In the rows, zero is written as 128.
A single turn carries every row of the set below to another of its rows. Some are shown first; where does it send the rows asked next?
sifad: [140 160 114 128 159 153 127 136 137 156 133 170 188 113 128 139 151  99
 143 143 119 115 125 145]
pem: [130 133 118 106 128 149  85 125 108 102 125 161 146 172  94 102 130 116
 122 117 139 103 140 134]
lov: [148 138 106 137 147 147 154 128 138 149 100 132 154 116 119  94  90 137
 148 110 167 171 136 128]
lusuf: [129  87 151  93 140 114 178 125 156 101 158 145 121 121 121 107 139 118
 145  97 125 155 124 132]
mefup: [139 106 155 136 126 128 128 102 150 121 112 142  85 142 120  92 169 152
 131 163 138 148 113 172]
Kuza: [132  99 151 100 112 110 153 115 130 118 133 142 161 105 136 147 118 175
 142 107 135 154 131 166]
nubo: [108 119 159 137 153 134  90 115 124 121 161 150 127 140 137 113 132 117
 147 161  83 102  84 147]
fabig: [113 113 113 156 113 111 146 170 153 152 131 137 169 102 105  98 146 147
 151 129 106 150 164 141]
tipe: [178 138 125 103 133 146 107 110 124 146 115 119  98 125 131 156 175 112
 128 122 120  95 135 148]
raka: [140  99  71 150 129 139 167 137 130 166 141 134 117 108 144 138 137 105
  89 136 145 107 155 145]
nelim: [126 108 108 173 123 137 119 128 126 145 127 138 108  99 149 138 136 130
 122  76 147  88  78 106]
Bege: [100 113 161 154 124 144 193 123 113 134 148  93 140 121 122 137 122 136
 125 149 151 164 120 122]
Dorof: [111 137 148 164 113  89 118 139 155 174 159 102 127 123 111 117 161 142
 100 138 151  95  99 124]
dagi: [163 132 121 119 148 142 152 138 137 118 151 135 159 151 135 104  80 128
 152 122 154 165 143 124]
gusib: [150 133 108 177 117 162  87 103 138 131 132 106 130 134 146  98 160 116
 138 100 138 142 162 129]
Mepo: [129 143 128 169 107 148 101 113 110 171 142 142 115  68 146 126 121 151
 105 141 128  97  97 126]
nebun: [122 143 143 113 115 122 149 115 113 170 134 148 163 139 108 135 114 172
 145 156 145 160 165 144]
Nelel: [121 124  95 136 153 144 120 102 129 179 157 119 104 158 109 127 156  85
 130 125 110 104 159 111]
dul: [138 119 153 133 125 149 160 130 130  94 161 149  92 111  88  64 115 126
 150 130 124 126 123 131]
Med: [139 135 163 106 136  96 139 151 123 103 158 142 124 149 123 106  87 162
 131 134 154 105 117 142]
mekir: [115  71 115 163 122 121 128 116 106 145 148 132  87 129 172 123 122 140
  86 147 109 106 138 131]
kabon: [108 129 124 129 116 138 110 141 137 150 155 149 168 128 106 100  94 122
 112 157 151 151  69 114]
Motu: [ 95 119 158 111 142  85 121 139 118 124 132 124  90 150 108  83 100 159
 140 122 144 108 120 140]
Mizom: [107 131 160 135 120 150 170 136  88  89 133 116 113 123 126 128 152 133
 131 114 151 122 172 138]
veduk: [130 128 105 111 154 173 108 109 126 141  98 129  95 109 128 148 164 101
 114 130 115  97 102 128]
Fero: [ 99 104  93 141 137 124 108 114 127 178 138 118 111 156 150 167 146 113
 141  87 150 120 117 117]
duse: [126 113 135 140 119 120 115 149 135 181 162 105 131  87 148 130 127 120
 134 136  75 136  97  92]
Mudor: [ 82 115 108 127 139 140 101 144 122 175 126 116 136  97 138 153 130 123
 122 137  77 116 103 101]

Kuza turns into Fero
kabon turns into sifad
Now these:
mefup turns into Dorof
mekir turns into Bege
tipe turns into Motu
Mudor turns into dagi
Nelel turns into dul

A single turn carries every row of the set below to another of its rows. Some are shown first; where does it send the rows asked next?
Zusi: [107 134  93 115 147 123  92 157 111 169 142 108 161 131 139 140 111 121
 166 145 140 159 131 143  75 116]
gide: [126  95 149 110 137  96 135 154 149 150 140  94 115 119 132 164  99 106
 147 152 124 109 155 140 140 130]
bog: [107 147 119 169 137 131 148 186 141 104 155 131 138 114 141 111 130 149
 130 140 111 121 104 120 118 154]
fudi: [ 99 160 140 130 114 133 129 111 122 105 168  96 134 116 141  66 155 133
 136 121 119 156  98 147 107 103]
Sero: [120 107 117  99 145 145 108 109  96 115  73  69 117 124 132 118 132 156
 141 152 168 135 135 124 108 122]
gabu: [171 173 168 124 130  96 124 152  96 117 144 140 114 143 127 132 152 130
 133 148 114 135 111  99 159 136]
mogu: [ 91 169 138 122 121 128 130 107 123 116 156  90 131 123 140  63 152 136
 140 131 121 146  93 146 112  96]
Zipuv: [135  90 144 118 167  93  97 104 123 120 113 165 125 129 124 111 139  86
 121 156 148 140 165 112 121 115]
Fuzod: [115 141 138 127 123 122 110  95 118 152 158  82 157 120 130 138 103 105
 147  99 150 183 109 156 126 118]
laz: [ 91 122  84 141 158 150 109 110 122 130  78 136 149 102 106 124 140 137
 105 123 104 162 130 124 112 117]
mibu: [141 114 110  76 146 160 103  91 148 155 134 131 152 158 137  87 133 142
 151 126 142 118 156 126 111 126]
fus: [128  96 110  98 125 174 133 160 105 129  85 121 146 124 154 132  95 107
 100 155 136 132 117 127 102 124]
meno: [107 106 122 112 107 128 131  72 150 133  79 110 111 126 107 116 119 107
 148 109 138 129 111 152 157 119]
zisi: [113  86 120 155 140 106 150 140 166  88 122 116 146 124 104 164 117 148
 139 130 121 146 153 119 119 135]
Gibo: [126 123 111  99  97 104  77 149 107 119 100 157 105 120 113 170 132  96
 152 119 164 149 110 145 136 107]
kur: [118 144 118  97 116  98 144 125 147  71 144 152 122 183 136  96 149 126
 142 137 150 138 104 122 146  81]
Nefus: [123 146 119  97 116  93 139 132 143  81 130 163 126 185 137  91 151 129
 151 137 151 129 101 121 144  82]
zuf: [158 125 154  94 134 140 100  81 118 117 146 151 146 115 131 160 148 108
 109 159 106 165 138  98 134 119]
gubu: [103 146 130 134  97 133 156 106 122 115 132 131 120 162 135 145 131 144
 108 152 162 116 158 116 170 159]
nido: [166 176 168 127 132  98 125 149 103 110 146 134 127 149 125 143 151 129
 138 148 120 147 110  96 165 121]
dur: [ 66 153 157 159 126 117  90 137  96 112 126 134 175 112 135 159 156 134
 138 145 148 127 125 140 145 113]
pov: [115 137 138 132  80 117 121 127  82 127 120 163 153 166 131 120 162 128
 102 109 134 164 151 128 100  97]
naviz: [140 140  91  80 122 157 101 141 131 147 127 128 114 112 128 182 131 158
 107 126 108 126 125 124 139 146]
dibu: [148  76 128 111 146 131 101 138  75 147 111 102  93 146 127 154 137 129
 120 127 135 105 104 126 110 114]
mog: [121 104  84 104 122 159 104 122 144 111 165 162 132 163 125 144 145 132
 167 110 175 127 125 116 121  94]
nofan: [ 96 125 130 125  84 117 118  98 150 138 143 122 151 165 159 151 154 163
 129 120 116  96  91 144 110 129]
mano: [128  85 130  89 158 118  96 130 114 117  77 131 153 136 166 126 111 122
 120 121 165 122  97 154 150 117]
pogot: [123 146 120 176 134 132 143 176 146 102 156 132 144 119 141 121 132 152
 142 136 111 127  96 117 119 158]

gubu turns into dur
mano turns into dibu
Now these:
Zipuv turns into gide
bog turns into mogu
pogot turns into fudi
meno turns into Gibo
zisi turns into Fuzod

